B = 127,129,151,131,125,141
B[0] => 127
B[3] => 131
B[5] => 141

x =
[[111 112 112 135 131 105]
 [137 146 139 110 135 147]
 [123 124 116 144 130 150]
 [111 116 141 129 121 115]
 [146 123 129 131 111 117]
 [114 121 117 116 123 140]
 [136 107 132 120 114 126]
 [109 134 110 108 143 120]
 [137 147 146 110 129 124]
 [137  99 108 126 110 142]
 [113 138 110 139 149 145]
 [138 149 129 121 133 131]
 [149 127 130 112 134 115]
 [132 108 109 119 105 144]]
x[-14, 0] -> 111
x[:, 4] -> [131, 135, 130, 121, 111, 123, 114, 143, 129, 110, 149, 133, 134, 105]
x[0] -> [111, 112, 112, 135, 131, 105]
x[-13, 3] -> 110
x[:, 1] -> [112, 146, 124, 116, 123, 121, 107, 134, 147, 99, 138, 149, 127, 108]
x[-2, 5] -> 115
x[-9, -3] -> 116
x[1, -2] -> 135
x[-6, -3] -> 110
x[8, 4] -> 129
x[-1, -4] -> 109
x[3] -> [111, 116, 141, 129, 121, 115]
x[1, 5] -> 147
x[0, 4] -> 131
x[0, 3] -> 135
x[4, 0] -> 146
x[:, -3] -> [135, 110, 144, 129, 131, 116, 120, 108, 110, 126, 139, 121, 112, 119]
x[11, -6] -> 138
x[-11, 3] -> 129
x[9, 3] -> 126
x[-5, -1] -> 142
x[6] -> [136, 107, 132, 120, 114, 126]
x[2, 0] -> 123
x[4, -4] -> 129
x[-5, 1] -> 99
x[-9, -4] -> 117
x[13, -1] -> 144
x[-8, 5] -> 126
x[7, -3] -> 108
x[-2, 3] -> 112

grid =
[[139 119 114 145 122 140]
 [127 129 150 139 128 126]
 [130 134 110 122 132 131]
 [134 136 135 114 139 124]
 [108 131 143 131 127 118]]
grid[-5, 0] = 139
grid[3, -3] = 114
grid[-2, 1] = 136
grid[-5] = [139, 119, 114, 145, 122, 140]
grid[-4, -5] = 129
grid[-1, -4] = 143
grid[3, -1] = 124
grid[4, -1] = 118
grid[1, 2] = 150
grid[:, 4] = [122, 128, 132, 139, 127]
grid[:, -6] = [139, 127, 130, 134, 108]
grid[4, -2] = 127

arr =
[[142 138 115 114 145 110 138]
 [117 116 142 127 122 107 129]
 [113 132 136 149 142 147 117]
 [134 114 114 122 102 122 109]]
Indices start at 0.
(0, 0): 142
(1, 1): 116
(1, 6): 129
(2, 4): 142
(2, 5): 147
(0, 4): 145

m = [129 130 133 125 129 124 129 130 118 124 134 129 128 126 127 153]
m[0] -> 129
m[-1] -> 153
m[-12] -> 129
m[5] -> 124
m[2] -> 133

X =
[[116 131 133 127 130 157]
 [120 131 131 127 130 128]
 [121 136 130 132 133 128]
 [124 134 130 132 131 131]
 [133 120 126 124 123 138]
 [119 127 132 121 128 130]
 [124 125 130 122 127 121]
 [138 124 123 128 125 129]
 [121 128 131 124 128 127]
 [130 133 128 136 130 116]
 [137 128 124 134 128 130]
 [124 121 130 119 125 136]]
X[-12, 0] => 116
X[-1, 5] => 136
X[:, -3] => [127, 127, 132, 132, 124, 121, 122, 128, 124, 136, 134, 119]
X[-6, 5] => 121
X[1, 4] => 130
X[:, -1] => [157, 128, 128, 131, 138, 130, 121, 129, 127, 116, 130, 136]
X[:, 2] => [133, 131, 130, 130, 126, 132, 130, 123, 131, 128, 124, 130]
X[2, -1] => 128
X[-5, -6] => 138
X[10, 0] => 137
X[7, 2] => 123
X[-7, 5] => 130
X[-6] => [124, 125, 130, 122, 127, 121]
X[6, -2] => 127
X[0, 5] => 157
X[5, 4] => 128
X[1, 0] => 120
X[8, -2] => 128
X[-11, 3] => 127
X[-9, 5] => 131
X[-10] => [121, 136, 130, 132, 133, 128]
X[11, 1] => 121
X[-4, -1] => 127
X[9, 0] => 130
X[-2, 4] => 128
X[-9, -5] => 134
X[1] => [120, 131, 131, 127, 130, 128]
X[7, 4] => 125
X[-10, -3] => 132

M =
[[116 119 126 131 122 123 132 130 130 127]
 [125 125 127 135 124 145 133 130 125 134]
 [117 114 128 129 122 115 136 129 130 132]
 [111 117 119 117 115 118 129 126 124 128]
 [114 121 130 118 122 119 132 125 133 129]
 [117 112 119 114 124 118 125 132 137 124]
 [130 128 139 129 120 138 138 122 135 146]
 [125 111 122 103 129 111 132 123 120 122]
 [117 115 106 112 117 117 136 124 114 134]
 [127 121 143 123 125 142 135 115 139 137]
 [118 120 124 119 116 116 125 128 123 128]
 [128 124 140 127 125 144 121 108 145 145]
 [130 120 140 137 122 135 131 117 142 139]
 [121 116 131 120 120 112 135 138 131 129]
 [123 113 118 114 112 110 129 118 128 134]]
M[0,0] = 116
M[9,-9] = 121
M[3,-10] = 111
M[5,-2] = 137
M[0,1] = 119
M[-13] = [117, 114, 128, 129, 122, 115, 136, 129, 130, 132]
M[-2,-3] = 138
M[5,4] = 124
M[-10,7] = 132
M[-14,-10] = 125
M[8] = [117, 115, 106, 112, 117, 117, 136, 124, 114, 134]
M[0,-4] = 132
M[-7,-4] = 136
M[14,-3] = 118
M[-6] = [127, 121, 143, 123, 125, 142, 135, 115, 139, 137]
M[3] = [111, 117, 119, 117, 115, 118, 129, 126, 124, 128]
M[-5] = [118, 120, 124, 119, 116, 116, 125, 128, 123, 128]
M[-5,-7] = 119
M[8,5] = 117
M[14,9] = 134
M[-12,3] = 117
M[2,-3] = 129
M[-6,9] = 137
M[-8,3] = 103
M[-3] = [130, 120, 140, 137, 122, 135, 131, 117, 142, 139]
M[2,-9] = 114
M[-15,-3] = 130
M[9,-5] = 142
M[-3,-4] = 131
M[-1,-6] = 112
M[-7,-2] = 114
M[-8,-9] = 111
M[-14,2] = 127
M[-14] = [125, 125, 127, 135, 124, 145, 133, 130, 125, 134]
M[-10,-5] = 118
M[-5,0] = 118
M[14] = [123, 113, 118, 114, 112, 110, 129, 118, 128, 134]
